In the rows, zero is written as 128.
The same turns and mirrors carry the whole set onto itself, and each row onto the other rows of its family. Which rows share a family with each named row? Give them in list order.
These 32 rows form 4 families of 8 rows each.
ripuf: [138 151 143 140 125 122 112 110 114 146 151 108 139 125 120 117 156 125
 157 148 119 152 134 119 110 176 141 129 142]
Fako: [136 119 106 127 147 153 132  87 106 111 120 123 134 112 121 121 141 171
 114 133 141 118 115 155 116 138 109  87  86]
foz: [133 105 143 135  81 111 129 127 110 130 166 116 131 123 119 116 137 166
 154 144 141 153 119 136 109 131 124 167 122]
bas: [105 109 125 148 116 163 132 131 101 119 133 135 128 123 142  95 140 174
 148 138 156 134 142 183 109 112 118 132 101]
ded: [ 95 136 133 107 105 112 146 129  86 120 127 140 111 145 134 127 130  95
  93 132 149 118 120 140 151 104 137 119 119]
nim: [102 112 132 130 121 163 133 131  96 122 130 142 117 124 139 105 148 166
 147 146 167 139 140 180 110 110 118 113 119]
Gado: [131 136 107 121 139 129 146 130 116 146 151 133 170 101 120 149  98 149
 142 129  95 107  86 150 120 143 123 109  83]
fupo: [154 143 142 143 127 113 117 114 114 140 153 111 147 132 127 126 142 131
 145 145 117 147 135 110 106 183 140 136 129]
daton: [103 182 142 126 145 121 118 120  79 143 122 141 145 138 114 113 118 103
 145 119 127 131 149 137 122 140 125 112 119]
tuvol: [127 109 138 123  85 110 125 140 109 105 173 116 141 132 136 128 142 157
 165 155 125 158 116 146 111 128 114 152 121]
vovo: [124 116 109 132 119 142 156 168 125 133 154 130 147 126 157 146 129 119
  99 167 122 111  97 142 136 129 160 117 132]
Dal: [119 118 121 132 121 166 138 141 112 128 139 145 123 133 147 120 147 162
 148 145 160 137 152 185 108 108 107 125  98]
besu: [136 118 117 115 154 134 127  80 107 126 115 133 133 112 116 121 129 162
 112 118 147 115 117 155 114 146 106  95  87]
bep: [116 122 110 127 139 146 146 177 139 131 143 131 145 130 153 135 113 108
 105 160 120 105  97 142 136 132 147 120 129]
Tosa: [ 98 172 146 128 136 118 116 123  70 150 137 137 144 145 124 117 134  96
 143 115 120 134 146 131 131 133 131 117 109]
des: [140 116 102 122 151 140 128 128 110 136 151 123 163 107 116 140  95 136
 126 125 105 110  75 138 119 121 124 111  84]
bivu: [127 124 105 130 117 151 150 160 130 143 154 130 148 121 166 142 122 123
 100 144 119 115 102 141 141 130 175 122 123]
gukit: [137 115 114 103 145 149 125  84 113 119 117 123 141 121 126 132 141 165
 114 115 142 121 122 160 136 143 105  92  90]
nokot: [135 120 109 133 147 134 135 133 116 144 149 119 183 109 124 136  91 139
 137 129  91 110  85 148 119 138 121 114  91]
nekev: [122 131 109 119 123 149 146 163 142 143 152 136 147 129 158 143 132 116
 110 154 121  93 101 152 124 136 159 128 134]
Bege: [159 147 134 121 128 131 122 111 115 131 156 107 136 122 126 114 149 133
 149 136 114 146 148 115 110 177 149 135 136]
vola: [ 98 143 134 112 110 104 147 141  96 121 134 145 120 150 136 136 139 105
  84 137 142 109 123 127 158 125 129 120 117]
kepe: [131  94 141 138  79 113 132 139 102 124 166 113 136 132 140 117 137 152
 161 150 127 153 117 142 115 120 124 157 123]
Kava: [143 111 134 122  87 112 135 142 106 124 163 109 126 139 130 114 129 166
 151 143 124 165 111 147 117 125 115 166 115]
Mog: [102 105 131 119 121 169 127 137  97 125 149 154 120 125 146 116 150 174
 141 135 158 138 141 177 103 118 121 125 112]
Vadan: [119 191 145 117 131 129 118 126  78 141 137 155 145 143 108 117 120 106
 137 122 132 130 155 135 118 132 128 112 112]
vego: [ 96 151 144  98 101 107 147 128  95 116 118 133 121 149 139 134 136 116
  91 130 136 113 115 141 156 115 145 133 115]
mutel: [101 150 123 102  90 108 145 137  99 115 126 129 116 145 136 118 128 100
  93 140 141 125 120 150 155 112 138 111 117]
toref: [135 129  95 114 146 124 118 137 110 148 153 121 176 116 118 145 101 142
 138 125 105 112  75 160 123 132 123 114  89]
Zuf: [120 115 117 108 151 138 130  82 114 128 112 128 122 121 123 115 131 160
 121 119 133 123 108 170 122 154 111  96  81]
kage: [161 147 147 139 134 122 105 108 119 126 152 114 147 143 137 119 141 124
 144 135 112 157 134 122 117 176 145 139 125]
zitil: [103 189 137 119 140 119 124 126  72 138 136 135 144 133 119 121 130 104
 152 126 124 133 157 143 117 131 145 120  97]

The rest of the family of tuvol: Gado, bivu, Mog, Vadan, mutel, Zuf, kage
The rest of the family of zitil: Dal, gukit, nekev, Bege, Kava, vego, toref

